Named moves, each a turn or a mirror, and the order they were made in; the first pair answered
move N:
[ 34   6   3 -24  29  -4   9  56  -3   5 -13  -8  -6   3   4  20]  ->  [ 30   4   1 -27  30  -5   8  56  -6   4 -12  -9  -4   5   8  23]
[ 11   0 -18   0   9  17  19   8  -3  -4  -7 -17  12 -30 -11  -1]  ->  [  7  -3 -21  -4   9  16  18   8  -9  -5  -4 -18  15 -28  -6   3]
[-19  -7 -11 -32 -19   4  -1   1 -19 -16  15  15   2   7  20   2]  ->  [ 15  10  10  -6 -14  15   4   3  19  -5  -3  29 -18  -3 -13 -27]
move H:
[ 15   8 -17   5   6   8 -11   3  21   8 -28   0  -4  -6  -4  16]  ->  [ 15  10 -17   5  -2  13 -10  -2  25   3 -26   7  -5 -10  -4   8]
[  3  -1 -18  -5  -1  28  17   9   0 -27  -4 -11  11  -7 -13 -10]  ->  [ -6  -1 -24   7   2  21  14  -3  -5 -20  -1 -22  15  -7 -18  -2]
[ -3   9  21   4  -5 -15  -3 -23 -10  11  11  33 -13  -2   4   6]  ->  [ -1   6  21   4   6 -23  -3 -17 -15  17   9  25 -12   2   4  17]
move U:
[  6  13  -1  -1  10   4  17   8  10  -8 -10 -10   6   1   0   5]  ->  [ -2  15   3  13   8  -7  11  -8  12   3  -5 -11   5   3  -4   8]
[  3   2 -10  18 -10  30  10 -20  16 -15  -5   0   5 -16 -19 -30]  ->  [-24  -3 -14  23 -17  12   0 -40  -1  -8  10  -8  13  -9  -7 -13]
[  8   2   6 -14  13  -2   2  20  -5   8  -7   1  -5  10  19   8]  ->  [ 13   8  14   2  14  -5   2  12   6  19 -11   2 -11   8   6   2]
[  5   2   2  22  -5   0  -1 -19  15  30 -19 -23 -15  -1 -18  22]  ->  [-15 -12 -15  -9 -12   0  -2  -9 -14  12  -7 -29   0   5  12  40]
move B:
[ 15  -3  -5 -51  15   9  23   0 -19  -9 -21 -10   5  16  22  -5]  ->  [ 33   3   4 -39  24  12  27   5  -4  -2 -31  -8  -3  12   7 -13]
[-22   4 -17   9  13  -6 -16 -18 -15  -6   4 -16  15  -1   7  16]  ->  [  5  14  -5  27  26  -1 -10  -9   7   4 -11 -13   3  -6 -18   3]
[-20 -10   4 -10  16 -15 -19   0 -23  -9  10  28   8  13  21  13]  ->  [ 16   3  19  14  34  -7 -11  11   9   4 -10  31  -9   6 -12  -6]
move V:
[ -8   7 -15   6  25  15 -14 -13 -22  20 -19 -33  20  28  24  23]  ->  [ 20  13   2  10  38  17 -10   6  -3  28 -34 -23   5  28  11  13]
[  3  16   8  23   9 -18  -6  -3   9  19 -12  17   6  -5   3 -16]  ->  [  6   8 -17  -7   2  12   7  17  -4 -16 -11   9  21 -14  14 -18]
[  3  -6  19  -5   2 -22  -6  -4  10  12  -5   8  -8   9  13   0]  ->  [  8 -12   3 -26   0  -1   4  13   2 -12  -5   5   2   3  18  -3]
[-14   5   6   1  28 -19   0  -2 -10  10   6 -11 -16   3   1   8]  ->  [  3   5   1 -14  32  -1  10  19  -7  -5  -1  -9 -16  -3   0   1]

(two moves a pair)
[ 13   5 -13 -25 -15  44  16  13  16 -26 -34   4  27 -15 -23 -13]  ->  [ 12  16   1  16 -12  28   9 -15  35   2 -35   2  16 -16 -46 -17] => N U
[  4 -13   9 -20  34 -36 -16   3 -23  19 -13  14  -2   5  12  27]  ->  [ 22   6  26  -9   3  -6 -12 -12  14   7 -18  46 -19 -14  -5 -26] => N H
[  3   1   0 -10  -6  22   4 -12  -2 -12  23   0  -2 -14  11 -32]  ->  [  6   5   8   4  -3  15   1 -21   7   0  23   1  -7 -14   1 -36] => U V
[ -2  -8 -13  11  18  11  21  -7 -14   4   1 -33  18  -3 -17  12]  ->  [ -6  -8 -12  15  16   7  18 -13 -14   8   4 -33  17  -2 -16  13] => N U
[  2  -1  24  -2  16 -17   6   8  -9  28  -3  -3 -17   8 -11  20]  ->  [ -6  -5  20  -8  14 -19   5   7 -18  26   1  -5 -12  10  -3  26] => N B
[ -5  -2  24 -13  -1 -23 -12  10   1  13   6  21  -7  17  25   9]  ->  [ -3  -3  23 -13   4 -25 -11  13   0  14   4  18  -7  18  25  13] => B N
[ -3  12 -31  10 -23  26  16 -15 -12 -14 -15  -6  15   1  -3  -3]  ->  [-22   4 -26   2 -20   1   4 -18 -28  -1  -7  -5  17  15  17  18] => V U
[ 11 -38  -9 -20  16   5 -18  19  -5  12 -12   9   6   1  12   4]  ->  [  1 -39 -10 -14  15  -3 -22   8 -10  18  -7   3   9   4  13  12] => U N
[ 11  12  18   9  -4  -7  -4  -2  11  10  -8  22 -15  -7 -11 -22]  ->  [ -1  11  15   2 -17  -8  -8 -11   5   4   0  27 -12  -7   0 -25] => B N
[ 12  10  18  14   6 -17   0  -4   7  20 -16  12 -20   4  -4   1]  ->  [-18   4   3  13  -8 -21  -6 -26 -12  15   1   1  -7   5   8  12] => V V
[ 27   6  -8  22  29  11  20  19  16   6 -14 -24  -3 -15 -32   5]  ->  [ -7   4  -8  40  21 -17   4 -16   2  26   3 -32   2  -6 -23  21] => U N
[ 21  -7   9 -32   0   2  -8  31   6 -14 -22   7   6 -10 -16  -7]  ->  [-13 -16   1 -34  -5 -22 -20  12 -19  -5  -5  -3  18   2   5  18] => V H
[-20  -8   3   3  22   4   8   9  -3  14   7  26   0  -9  24  17]  ->  [-17  -8   4   6  27   2  10  13  -2  15   4  23   0  -9  20  18] => B N
[ 10 -12 -24  -7  -8   6  10 -13  17  -8 -15 -36  -2  -9 -33  -1]  ->  [ 13 -19 -25 -28  -1   4  11   8   8 -13 -17 -34   1  -1 -19  11] => N H
[  3  -4  -1   0  15 -11  -5   6  -5   9  -3  -7   1   6  -2  16]  ->  [ 10  -1  -1 -15  -5  13  -1  10   4 -12  -3  11  -1  -3   1  -8] => V H
[-23   5 -31 -13 -11  -6  11 -18   8   2  19 -25  19 -11  -5  -8]  ->  [-31   3 -18 -19 -12 -27   0 -17   4  15  24 -14  13  -2  10   1] => V B
[ -2  -1 -24  37 -14  10  -5 -11  -1 -24   3 -14  -6 -11 -24 -30]  ->  [ -8  -7 -33  18 -18  15  -4  -3 -13 -38   7 -14   0 -10 -10 -26] => B U
[  3 -13  -8   9  30 -25 -10  -9  -3  27  -2 -28  -2   7  -9  18]  ->  [  7   0   2  -5 -21  15  -8 -23  22  -5   2  16 -12 -14  -4 -39] => H H
[ 17  -6  10 -20  12  -3  -9  16 -10 -15  -3   8  -4  -8   5   7]  ->  [  2   4  15   3 -10  -3 -16 -21   1 -10   6  15  -6 -15  -3 -11] => H V
[ 13   4  21 -10 -12   1   0  14   3  -3   4  27   3   0   4  -6]  ->  [15  6 24 -4 -9  0 -1 11  7  3  3 27  1  0 -2 -8] => N U
[ 17  -3 -12  28   6  -1   6   0   4   6 -15 -28  -6   6 -22  -2]  ->  [  4  -4 -16  31   1  -6   2 -11  -3   8  -8 -31  -3   7 -18   3] => V V
[-28 -20 -15   6  -1  -3   0  -6   9  -9   1  -2   6   4  17  -9]  ->  [ -2 -18 -11   1  17   4   9  20  20  -8 -13  -1   0   4   8 -12] => H U
[  5 -20   9  -4  22 -23  -1   8  -7  29 -19 -22   1   5 -11  44]  ->  [ 17 -23   5 -20  22 -10   7  28  -8  15 -24 -18   2   1  -7  39] => B U
[ 12  29   3  -3  12   3  -4  -8  50  19 -17  34   3 -10  10  -5]  ->  [-30  16 -21  -4   7 -13 -11 -32  16  19   4   8  25  -3  27  26] => H N
[ 22   2 -11 -14  22 -11  14  10  19   6 -12 -34  14   8  -9  27]  ->  [ 30   4  -8 -13  21  -5  16  13  25   3 -15 -29  11   5 -14  19] => B U
[ 3 -2 12  0 17 -6 -2 11  5 11  1  8 -3  1 -1 -3]  ->  [  4  -3   9 -10  14   0   0  16   2   3   1  11   0   0   4  -4] => B U
[ -5  -1   4  -7 -17 -14 -18  -7  -8  12 -10   5   0  -1   3  20]  ->  [ -3  -3   3  -7 -11 -16 -16  -4  -9  15 -12   1   1   1   0  24] => B N
[-25 -17 -22 -20  -6  -5  -2   0 -29 -17  15  -9  18   4  21  21]  ->  [  3   4 -18  19 -17  28   9 -19  12 -20   2  -6   8 -18 -24 -24] => U H
[  1  16   5   6 -12  15   1  -4  14   0  -1  26 -16 -14   6 -14]  ->  [  3   6   0   9  24 -10   2  14  -2  20  -8   1 -12   1   6  22] => H H
[ 41   6   1 -19  14   2  15  40  12 -10  -6   3  -5   6  -6  -9]  ->  [-13  12  -8  15 -34  -3  -2 -38   6  -7  27   0   8  -3  -5 -21] => H U
[-12  -5   7 -23   9 -13 -13  11 -11   5   5   4   4   8  15  11]  ->  [  5   6  18 -15  -5   5 -10   8  13  -2  -1  21  -7  -4   2 -20] => H U
[  0  12  -3  -7  11  -8  -6  10   4   5  -4  -8 -10   4  -4  -6]  ->  [ -7  10 -11 -14   0   1  -4   6  -1  -7   2  -8  -4   0   2 -10] => V H
[ -2   5  14 -17  20 -10   6  37  11  -2   0   1 -11   0   6 -28]  ->  [-31   1  11  -6  14 -33  -6  11  -4  13  15  -9  -3   7  14 -10] => U N
[  6 -26 -37  34  -2  -4  -1 -13   3   7  15  -2 -12   6 -16  -6]  ->  [  6 -29 -44  24  -4   4   2  -8  -2  -3  16  -5  -6   4 -13  -6] => V V
[ 17  -4   6  -8  -4   7  -1  18   1  -4  -8  13   6  -1 -10  -2]  ->  [13 -3  7 -9 -8  8 -2 15  1 -6 -5 16  6 -2 -7 -5] => B N
[-27  -8  -9 -14  -4  -7  -9  -8 -23  -4  11  -4  12   7  21  15]  ->  [ -9   6 -12   6 -17  26   3 -20   4 -18   4  -1   8 -13 -10 -21] => U H
[-17   0  -5  -8   9  12  17   1 -12  -9  14   0   2  -7   2   7]  ->  [-1  3  2 -8 16 17 20 15 -2 -7  4  4 -5 -8 -3  2] => V V
[ -1   6  -1  26  15  -9   4 -12   4  19  -7 -13  -8  -2 -24  12]  ->  [ 14  -4   2 -21  20  -3   7  31  -5   1 -13   5 -11   5   3  14] => N H
[-43 -16  -6 -39 -40  -6 -16 -31 -36 -17  28  12   5  15  44   9]  ->  [ 15  18  36  32 -25   2  -8 -43  36  19  -5  28 -34   1 -25 -41] => U U
[-16   4 -10  -1 -30   7  -3 -18  -7 -15   9  12   7  -3   8 -12]  ->  [ -3   7   8  28   0 -22  -8 -17   6  21  -3   3  -6   7 -10   2] => V H
[-32   1   3  31 -11 -14  10 -35  -3  -2  11 -30  12   2  12   0]  ->  [-29   4   7  34 -16 -11  10 -38   4  -2  11 -25   9  -1   9  -9] => N B
[12  6  5  0 -5 11  3  2 13 -2 -5 14 -7 -9 -2 -9]  ->  [-15  -2  -8   0 -10  -1  -4 -14  -9   0   8   0   6  -3  10  10] => B H
[ -8  -5   8 -33   2  -9  -6   0  -1  -6  -4  15  -7   9  23  -5]  ->  [-25  -6  -1 -12   5 -20 -10 -21  -8   6   3  -4   0  11  15   8] => H H
[ 18   3   5  -3  19 -36   5   5  10  13  -5 -17 -18   1  -3  24]  ->  [ 32   8  -2   2  16 -12  15   7  22   0 -10 -19 -17 -11 -18   8] => V U
[-17 -13 -10 -17 -11  10   7 -19  -5  11  -2  12   3  -6  23  -6]  ->  [-15  -9 -14   5  -6  12  11 -32   1  18  -4  -2   4 -10   4  -6] => U H
[-16   0   0   3 -20  12  -8 -26   0  -2  13   1   0   5  -1  -8]  ->  [  7  -8  -6 -18  14  13   3  20  -9  -5  -4 -12   2  12   2  13] => H U
[ 20 -18 -12 -22  26  -7  12  42 -25   4 -14   1  -5   3   8  28]  ->  [ 36 -11  -4 -11  30  -3  14  44 -11   9 -24   7 -13  -1  -7  17] => B N
[  1  -9   3 -20  20 -10   8  19 -22   2   6  -1  -7  19   7   9]  ->  [ 10  -5   7 -14  26  -9  10  22 -15   6   1  -1 -11  19  -2   5] => B N
[ 11   2  30 -22  -4  -4  -9  22 -10  -3 -11  38  -4  -2  20 -23]  ->  [-11  10  33  23  -8 -25 -19 -23  -6  24  -3  23  -3  -2   1 -18] => U H
[ -2  -9 -18  26   2  27   6 -36   4   3   9  -9   8 -27 -20  17]  ->  [ 11  -5   6  35  18   5   0 -26  16  27  -1   3  -8 -17 -24  20] => U V
[  3 -29  -3 -45  -8 -14  -3   5 -24  -6  -9  22  13  19  42  -4]  ->  [-14 -29 -26 -32 -18   0   2 -18 -32 -18   0   2  30  10  32  -4] => B V
[-12 -15   2 -15  -9  -2 -10   3 -26   4 -11   3   2   7  20  24]  ->  [  9 -13   3 -22  -2  14  -1  23 -17  -5 -22   7  -2   1  14  14] => U N
[ 11   1   4   2  21 -21 -11  -6  14  33 -13  25 -35  10 -16  -3]  ->  [-25  -8  -9 -25  -8 -18 -19 -22 -11  13   9  32 -20  11  18   1] => H B
[ 46  16   3  25  15   4   9  18  21  21 -28 -26 -16  -3 -20 -11]  ->  [ 31  16 -25  20 -10  34  17   1  12  -9 -17 -35   2 -19 -20 -24] => V N
[  6  15   0   5 -10   4  -3  -1   4  -9  -2  18  -1 -23   0 -13]  ->  [ -7   8  -4  13   9 -21  -8  -2 -11  11   0   0   4 -10   3  15] => U H
[  5 -10  -2 -14   7  -2   2  12  -5  -6   1  -1  10   9   5  13]  ->  [ -7  -3  10   3 -12  -8  -8 -16   5   3   8  11   4   6   1   0] => H V
[-18   0 -13  -1 -20   4   0 -15 -14 -19   4  12   4  -8  12  10]  ->  [-12   6  -5   4 -25   9  -1 -18  -3 -17   2  20  -3 -11   6  -1] => N B
[ 13 -31  -9  26  25   2 -10   3  -6  12  -3 -26   0 -19   1  44]  ->  [ -2 -35 -13  17  13  -1 -15  -3 -17   6   6 -24   5 -18  14  47] => N B
[  2  -9 -20   1  -2  24   2  -8 -14 -28 -11 -12  -2 -13   2   9]  ->  [  6  -8 -20   2   3  23   4  -4 -13 -27 -13 -15  -1 -12  -1  12] => B N
[ 22  34  29  20  18 -17   4   4   5   6  -2  30   9  -3 -15 -28]  ->  [ 11  35  30  14   0 -15   1  -5   3   0   6  39  11  -3  -6 -35] => B N
[-22   4  -6 -19   1  -6  16  24 -30  10 -13  24   3  35  11  10]  ->  [-13  22   6  18 -17   8  16  -9   3  15 -16  34  -8  19 -20 -26] => N H
[-16  13 -11  32 -25   6   5 -29   9  -1  13   1   0 -20 -22  -5]  ->  [  1  -5 -20   1  22 -12  13  27 -16   3  -1 -20   6  -1  -7  41] => H U
[  9   1   7  14  26 -22  -9   0  15  18  -8   2 -11  11  -2  13]  ->  [ 15  -8  -8 -13  28  -5   0  26   4  -6 -12  -1  -2   9   9  16] => N V
[-35  18   0  -4 -35   2   0 -46   0 -11  45   1  14 -12  15 -47]  ->  [-43   2  -2 -35 -17 -21  -5 -17 -28  -8  47  -4  19   7  45 -11] => V N
[ -5   9   4  26 -15 -21 -12 -34   7  -4  14   9  -4  -4  14  -2]  ->  [ 26  12   6   9 -11   4   1  -4  22 -22  -2  22 -11 -12   8 -21] => U N
[ 36 -13  -4 -39  18   1   2  53   0  -1 -20   2  -7   5  11   3]  ->  [ 29  -6  22  -5  24 -34 -14  29  13  37 -19   7 -21  15   1   8] => V V
[  5  20  42  13   3 -26   1   5  13  25  -5  30 -15   9  11 -12]  ->  [-26  14  28   6 -16 -30  -7 -18  -6  16  13  25  -1   9  29  -4] => H B
[  1  -2 -22  10  -1  24   3 -14  -5 -13  -1 -12  10 -15 -11  -9]  ->  [-17  -9 -21   0  -1   5  -7 -17 -19  -6   8 -12  13  -4   6  10] => V U
[ 22  -3 -18   6  24  13  17  22  -1  -4 -11 -13   4  -3 -12   4]  ->  [ -4   7  -8  36  -5   1   2 -28   7  11   4  -4   0  -7 -17 -10] => H U
[ 22   1   2  10  26  -6  10  17  12   6 -15  -8  -8   8 -14   2]  ->  [  2  -8 -20 -20   4  13  12  16 -10 -27  -1 -10  10   1   9   2] => V H
[ 12 -24  19  18 -19 -14  -3  -9 -27  18   4   3  -6  17  15  27]  ->  [ 34 -27  14  -3 -11   5   9  23 -24  -1  -8   7  -5  12  15  20] => V N
[  2   2 -11 -12   2  20   9   1  -9 -16   2  -6   8  -7  -2  -5]  ->  [-10  -3  -8 -18   2   4   1  -1 -19  -9   7  -4   9   1  11   8] => V U
